In the rows, 128 means zero.
Named turns come first, each shown by rows before and after it. Which turns, in which order, take the first row of each pair that follows to the second? Write the first one first, as in the answered first pair.
turn z_481:
[160 139 109  89 117 102 102  96 132 154 141 133 140] -> [130 162 115  83 144 101 106 108 137 149 148 116 119]
[136 139 136  87 124 146 148 120 125 136 123 115 132] -> [146 122 123  86 119 147 142 108 120 143 126 121 136]
[115 145 141 104 115 160 110 103 114 155 170 176 128] -> [ 97 164 151 105 126 165 117 113 119 148 172 164 122]
turn z_798:
[173 106 153 109 112 136 147 144 118 105 115 154 126] -> [174 103 157 109 111 135 144 148 120 102 110 152 131]
[184 117 108 139 105 133 134 133 108 122 112 144 164] -> [168 134 122 140 111 138 150 144 111 106  97 135 172]
[168 132 146 109 109 114 129 126 121 153 161 146 117] -> [170 107 139 128 106 117 102 118 101 147 136 148 135]
[ 95 144 135 110 150 135  87 134 125 128 115 108 136] -> [ 98 155 139 100 143 131 103 142 140 133 133 109 127]
turn z_530:
[147  88  90 144 146 147 122 117 121 120 133 100 167] -> [171 101 103 128 119 148 156 130 138 134 150 107 168]
[ 94 143 129 135 120 142 151 176 120 103  95 125 141] -> [ 96 140 127 138 111 143 143 172 113  98  91 125 144]
[132 128 121 132 125 127 116 114 131 151 177 135 111] -> [123 118 111 137 138 130 106 114 127 149 172 127 108]
[155 100 115 124 107 132 121 103 127 144 147 150 117] -> [147 129 120 108 120 130 142 118 139 148 162 144 104]
turn z_660:
[114 122 161 127 127 150 142 142 134 110  84 101 177] -> [ 82 126 151 124 156 149 128 137 134 107  95  82 151]
[150 127 128  93 106 125 160 137 156 164 166 136 111] -> [163 116 142 112  85 133 164 139 145 145 134 147 153]
[115 151 135 148 159 137 113 103 105 123  87 103 112] -> [114 150 130 130 169 133 119 100 113 138 120 102  85]
Now pairs of rows:
Each pair is 2 to 3 turns apart.
[158 141 135 113 115 128 151 127 152 148 140 145 122] -> [115 136 139 147 145 138 119 127 124 105  87 117 146] | z_660, z_660, z_660
[147 157 160 103  88 132 192 178 157 134 126 130 152] -> [ 62 124 113 143 179 128  87 149 109 106  98  91 118] | z_530, z_660, z_530
[156  88 101 147 121 161 115  86 114 150 109 139 136] -> [167  94 110 136 101 160 143  96 125 159 114 148 147] | z_530, z_798
[ 85 139 149 136 147 136 127 139 117 104 105 103 137] -> [100 149 140 104 147 126 146 133 139 141 159 117 100] | z_660, z_660
[ 88 233 161 112 139  79 200 217 122 115 114  90  59] -> [ 59 204 123 112 183  70 148 192 103 131 130  79  17] | z_660, z_530, z_798
[154 126 136 160  76 137 157 172 116 118  94 117 145] -> [165 132 129 141  74 132 173 170 130 146 140 124 116] | z_798, z_798
[ 79 133 119 125 170 123 110 133 134 125 141 104  92] -> [122 126 115 105 137 112 134 121 150 156 177 130  85] | z_798, z_660
[108  99 102 157 145 134  71 118  97 119  94 128 135] -> [116 108  90 122 149 119  93 111 116 158 164 136  86] | z_660, z_660
[139 158 155  96 124 118 183 133 155 154 186 139  88] -> [104 186 170 106 146 126 188 154 148 123 151 115 105] | z_481, z_660, z_530
[102 124 109 121 154 122 118 130 141 131 162 122  84] -> [160 118 129 121  92 123 154 132 149 142 157 157 122] | z_660, z_660
[175 133 128 121  68 115 183 128 142 131 122 166 128] -> [125 112 125 167 101 127 124 118 107  88  57 141 158] | z_798, z_798, z_660
[114 161 152 122 153 124 163 160 146 110 151 110 110] -> [101 152 142 137 176 125 133 151 138 101 146 103 101] | z_530, z_798
[155 126 147 138  97 138 147 149 110 101  85 125 174] -> [ 88 140 128 136 167 134 108 146  98  95 106  92 123] | z_660, z_660
[128  87 152 165 132 141 116 130 103  87  53 125 191] -> [ 97  68 104 149 187 132  67 100 101 128 120 121 107] | z_481, z_660
[174 138 144 113  99 134 169 144 145 148 143 156 142] -> [ 92 129 120 144 180 138  88 134 113 116 115 117 115] | z_530, z_530
